First come named turns, each shown by rows before and after it. For each pair of rows after them, which turns, in which order, take the first row to the second? The first pair is done for you.
turn q_681:
[-28  27  -6   6  -8  22 -23  -9  10  25  35  -4 -25 -32  11] -> [-22  22   3   0  -5  18 -15  -8  24  26  39  -5 -17 -32   9]
[  5  11  -4  -6   8  33 -25  -8   6  20   0 -22 -42 -21 -17] -> [-37  23   6  -1 -21  -8 -20 -21 -20   5  19  -6   4 -32  22]
[ -8   7 -19  12  -4   2 -11   0 -16   7 -24   0 -15   0   3] -> [ -5  -1   7  -7  -9 -17   7  -8  16  12  -3  -2  24 -16   7]
turn q_399:
[-17   9  11  -5  -5   1   2  -6  -2   7   7  -6   2  -7  15] -> [-16   5  11  -7  -6  -3   8  -3  -1   4   5  -5   5  -3  19]
[ -9 -10 -20 -14  11 -31  42   1  22 -20  19 -14  31  26  15] -> [ -4  17   0 -12   1   8  -9 -28  31  14  37 -15  18 -30 -35]
[ 18  -8  14 -26  -7  -1   9  12   3  -6   5  14  23  -3  -8] -> [  5  10   2 -15 -12  18 -23   3 -18  -1   7  10  -6 -19 -10]
turn q_518:
[  7  28 -11   7 -19   9 -24  -9 -21  -1   1   4 -36 -13   4] -> [ 10  26  -2  -9 -12  14 -15 -15   2   8  12 -14 -37 -21   9]
[ -9  -3   6  -5  14 -15  16  16   4 -16  20 -10  -3  22  13] -> [ -8  -4   3  -1  13 -16  18  16  -1 -19  17  -3  -4  25   9]
[  9  15  31  -5  13  11 -19 -13  19   5  11   1  26 -38 -53] -> [ 15   9  29   2  11   5 -18 -11  15   2   6  13  31 -33 -59]
turn q_901:
[ 11  13 -14  17   1  16 -35   8 -22  18 -12 -11 -13 -25 -19] -> [ 29 -15 -15  23   4  -9  -6  25 -18   6 -28  10  16   5 -27]
[  2 -18 -29  -4  19   1  18  18 -11 -16 -18 -27 -20  32   9] -> [ -7  -1 -28  -5  12  19  -8   0 -16  -4 -10 -38 -43   6   7]
[ -8   3   6   3  -2   1  -1  -2  20   3  13 -32  -5 -10  16] -> [ -1   7  11  17  -4  12 -20  -6  13   7  11 -15   0 -20 -17]
Then:
(two turns a pair)
[-10 -12  -9 -12   3 -44  34  24   8 -26  -1  -6  21  25  45] -> [-12  -6 -28  -1   5 -33  23  28 -17 -31 -13  -2  -3  34  47]
q_681 then q_681
[ 11 -12 -12  -1  14  -1   0   9   6  -1  -3   3  -1  10   7] -> [ 17 -11  -6  -2  17   5   0   4  15   4   2   1   3   4  -2]
q_399 then q_901
[-19  19   1   4  -3  -9 -33  -8 -32  18 -24 -26 -32 -17  31] -> [ 10   5  36  -2  -4 -10 -26 -21  13  38  -9 -13  19 -39 -21]
q_681 then q_901
[  4  -7  -1 -15   2  -6  17  -1  11   6   2  -9  -3 -10  26] -> [ 11  -9  -7 -11   4   3  12   5   6   4  -8  -9 -19  -2  20]
q_681 then q_518
[-18  15   0  -9   0  -5  21  13 -15  -1   9 -29 -11   7  39] -> [  0  23  13  -5   4  29 -10  -3   2  23  15 -29 -22 -20 -10]
q_681 then q_901
[ -2  28  18   2 -18  10 -29 -19 -10  16   4 -24   2 -35 -19] -> [-18  22 -12   3 -13  -4  -9   0 -40  -8 -15 -32 -21   0  29]
q_518 then q_399
[ 14  -5 -16  22   9  10 -11  -6 -16  23  18  12 -19  -8 -70] -> [-11 -16   4  -2  -4 -52  43  -2  -3   2  36  11  37   4  -8]
q_399 then q_681
[-12  16   5 -22  -2  20 -12  -2  14   4  -7 -26 -10 -17  16] -> [ -2   4  11 -27   2   8   8   2  31   4  -5 -26   7 -11  15]
q_399 then q_399
[ 12 -15  17 -27   8  -4  25  15  40  16  21 -25   1  -2  12] -> [-15  13  -8 -12  -3  13 -11  16 -12  12  12 -31 -46  -3  30]
q_901 then q_399
[-15  19 -15  28 -17  12 -39 -11 -50  -4  -4  20 -12  -9 -13] -> [-34   5 -13  -8  -6 -20  13   2 -27 -19   4 -18 -11   8  59]
q_399 then q_901
[-23   0 -31 -10  22  21  35   6  -5 -30 -14 -11  -8  27  50] -> [-34  21  12 -23   4  23  15 -33  23  -3  24 -17  24 -34  32]
q_901 then q_681
[ 20  24 -42  23  13  35 -28   4 -10  21 -13  11 -44 -15 -18] -> [  7  -7 -28   5   8 -39  48  20   7 -10  -5  23  31  22  41]
q_399 then q_681
[-19  -2 -11  20  15   1  10   6 -21 -10 -45  48  12  15 -30] -> [-35  -5   8 -23  19 -21  46   1  21  -7 -16   4  22   2  29]
q_681 then q_901
[-15   0 -10  -5   6  20   2  -8  -5   1  -3 -22 -34  22   8] -> [ -4  -8   0 -13  12  22  10  -8  18   9   0 -27 -24  20   1]
q_681 then q_681
[ -5  17 -20  23  -6  22 -38  -7 -41  -5 -15   8 -36  -6 -22] -> [ -1 -14 -26   4  11 -15  24  22 -23 -29 -23  -3 -17  41  27]
q_901 then q_901
[  8   1   7   6  -9 -33  25  -7   8 -28   8   9  23  21  19] -> [  2   6  -5  19 -11 -28  13  -2 -16 -31  -5  11   5  29  21]
q_681 then q_681
[-30   6  -3  21 -19   2  -8  11 -14   4  13   4 -24   0  33] -> [ -1  -8  26  11 -12   0   3   3  30  22  24  12  16 -17 -12]
q_901 then q_681
[-18  -9 -16   5  -8   3 -17  17 -12  22 -19 -17 -23  11  12] -> [-25  -3  13  -3 -20  -8 -18  -5   9  32   4 -13  10 -19   3]
q_681 then q_901
[-12   6 -17  13  -2   0  -3   0 -16  -6 -28  23 -10   6  -1] -> [  7  -1 -16  10   8  12   2   6   2   2 -32  15 -18   7 -18]
q_681 then q_681
[-22  12   8  14 -22 -16 -17 -14 -30 -26  -4   8  23 -14   9] -> [-22   5   5   8 -19 -25  -2  -9 -24 -30  -5   5  27  -3  24]
q_901 then q_901
[  2  -1  -5  16  12  -5   2   1   0   8   3 -11  -2  31   1] -> [ -7   8  -4  23   2  -6  -8  -5 -13   6   5  -4   4  24  -2]
q_399 then q_681
[ 13  -6   4   9  -5  16  -1  -4  -3  13  -7   4 -12 -10 -11] -> [  3  -9   2  13 -12  -2   9   2 -13  -1 -11  15   4   2   9]
q_901 then q_681
[-15  29  -1  11 -22 -10 -33  24 -53 -17   4  27 -23  35  27] -> [ 15  12  52 -40  -8 -11   0   3  44  17  45 -13  14  -6  13]
q_681 then q_901
[-14   6 -25  37 -10  24 -42  -1 -29   7 -15  10 -27  -2 -24] -> [-32  -5 -27   1   2  -6   9  16  -7  -8  -6 -29 -27  21  53]
q_399 then q_901
[  1 -13   1  -7  12 -14  26  16 -21 -14  -7  26  18   7   9] -> [-15  17   3 -11   2  13 -14  -7 -26   6   6   7 -14 -30   6]
q_901 then q_901
[ -3 -14 -16 -11  -1   7 -33  -3   5 -11   7  -6 -27  11  -1] -> [  7 -17 -10  -6  -1  11 -32  -6  12  -7   9   3 -18   8 -19]
q_518 then q_901
[ -3  33 -12  -8  -7  23 -28   6  -6  21  25  -8 -31 -16  17] -> [ 14   6 -30  20  -5  -1  -9  34 -28  -5  -3  35  -5  31   1]
q_901 then q_399
[-18   3  16 -29   3 -21  26 -10  28   0  17 -34  16  -7  45] -> [-38  17  -3 -13 -10 -23  13  -8  -8 -12   9 -23   3   4  61]
q_681 then q_681
[ -3  10  21   0 -14  24  -5 -23  25  36  29 -28   4 -22  -7] -> [-16  15 -15  33 -20  27 -27  -8 -34  13   0  -6 -23  10  -2]
q_901 then q_399
[ 22 -13  -6 -13  12   3  24  36  -3 -13 -29  10  -6  26  -7] -> [  1  19  -2 -19   2  32 -16  11 -12   6 -14 -13 -38 -16  -5]
q_901 then q_901
[ 16   1  -4   4  -6  17 -20  13  -6  18  -9  24  -7  24 -47] -> [ 21 -12  -4  -2  -2   1   2  23   1   6 -10  24   8  40 -37]
q_399 then q_399
[  8 -10 -14   9   3   6   8   9  -3  -1 -22   4  -5  24  -8] -> [-11  -2   6  -3 -10 -19  15  -6   4  -1  -1   5  24   5  11]
q_518 then q_681
[ -1  10 -10  -8  -3 -10  -9 -22   6 -19 -10  -9 -20 -32  -2] -> [  9  -1  -3 -16   2 -21   9 -18  21 -22 -10  -9   2 -25  -4]
q_399 then q_399
[-13  -4   3 -15  -2 -21  27  15   5 -14  -7   0  22  16  33] -> [  1   5  -8 -18  13  22   1  12  14   6 -10 -28 -34   2   9]
q_681 then q_901
[-15  29   4  16 -33  30 -47 -24 -22  -6  13   7 -26  -7  38] -> [ -7 -12   1   6 -24 -15  15   4  -9 -33   2  15  12  41  69]
q_399 then q_518
[ -1  -7  -8   9  -9 -18  22  13  -9 -11   4   9   6  11  19] -> [  6   0  -4 -11   4   6  17   7  13   6  11 -19 -20  -3  15]
q_681 then q_901
[ 11 -28  17   7   6 -36  48   6  19 -20  -4   0  30  24 -26] -> [ 16 -27   5  23   9 -25  38  11   2 -23 -16  12  17  35 -39]
q_518 then q_681
[ 13  13  -9 -25  12  18   2   3   7  18  12 -35 -36   4  11] -> [-15  31   5   5 -24  -9 -15 -18 -34   6  25  13  15 -14   7]
q_901 then q_681
[ 27 -28 -33  17   8  -2  10  -3 -14  -6 -21  18   5  23   9] -> [ 15 -25  -8  -2  -2 -22  22 -20  11   1   6  11  38  -3  24]
q_518 then q_681
[-15  -3  15   1  -4  -8  -2   6  20   0  14   6  40 -21 -14] -> [-20  -1   6  16  -9  -8 -12  10  -3  -8   3  22  37 -13 -21]
q_518 then q_518
[ 27 -12 -16   0  25  12  23  25  21   1 -15 -14 -18  20 -20] -> [  4  -3  19   4  -5 -24  22   0  16   0  11  17  48 -13 -17]
q_681 then q_399
[ 25  -7   5 -16   4 -18  18   3  40   2   2   6  21  11 -18] -> [ 27  -2  -7   9  -1  -9  -7   6  14   0 -10  29  10  16 -43]
q_399 then q_901
[ 14 -26  30  -7  41 -19  21  17   9   2  10  29  39  10  -6] -> [-18 -13  11 -17  39 -24  19  20 -10  -9  13   3   5  14  51]
q_518 then q_901
[  3  -4  26  26  17 -12  -5 -13  16 -13   6  28  24  -1 -18] -> [  7  -4   2  35  26   0 -12   2 -10 -22 -15  27 -11  18 -15]
q_681 then q_399
[ 14  -1  -1  -5  12  12   2   1   9   8  -3 -10 -14   5  -9] -> [ -4  -1  10  -3  -3 -15  13  -3   2  -1   6   4  22   3   3]
q_681 then q_399
[ -7  18  22 -17  -2 -23  10  -1   7  -3  16  29  34 -13   2] -> [ -5  22  12   2  -8 -19  -5   4 -13  -8   8  45  28  -4 -14]
q_399 then q_901
[ -3  -3 -32   6  -1  -1  11  20 -20 -16 -19   4 -28  28  11] -> [ 15 -21  -5 -15   6 -16  39  16  26  -8  -5   3  11  21  -1]
q_901 then q_399
[ 28 -15  11 -11  24  -3  35   2   7  24  -2  -9  26  -5 -32] -> [ -3   0 -24  11  14  -4  18  14 -53  -1 -21   0  -6  21   7]
q_681 then q_901
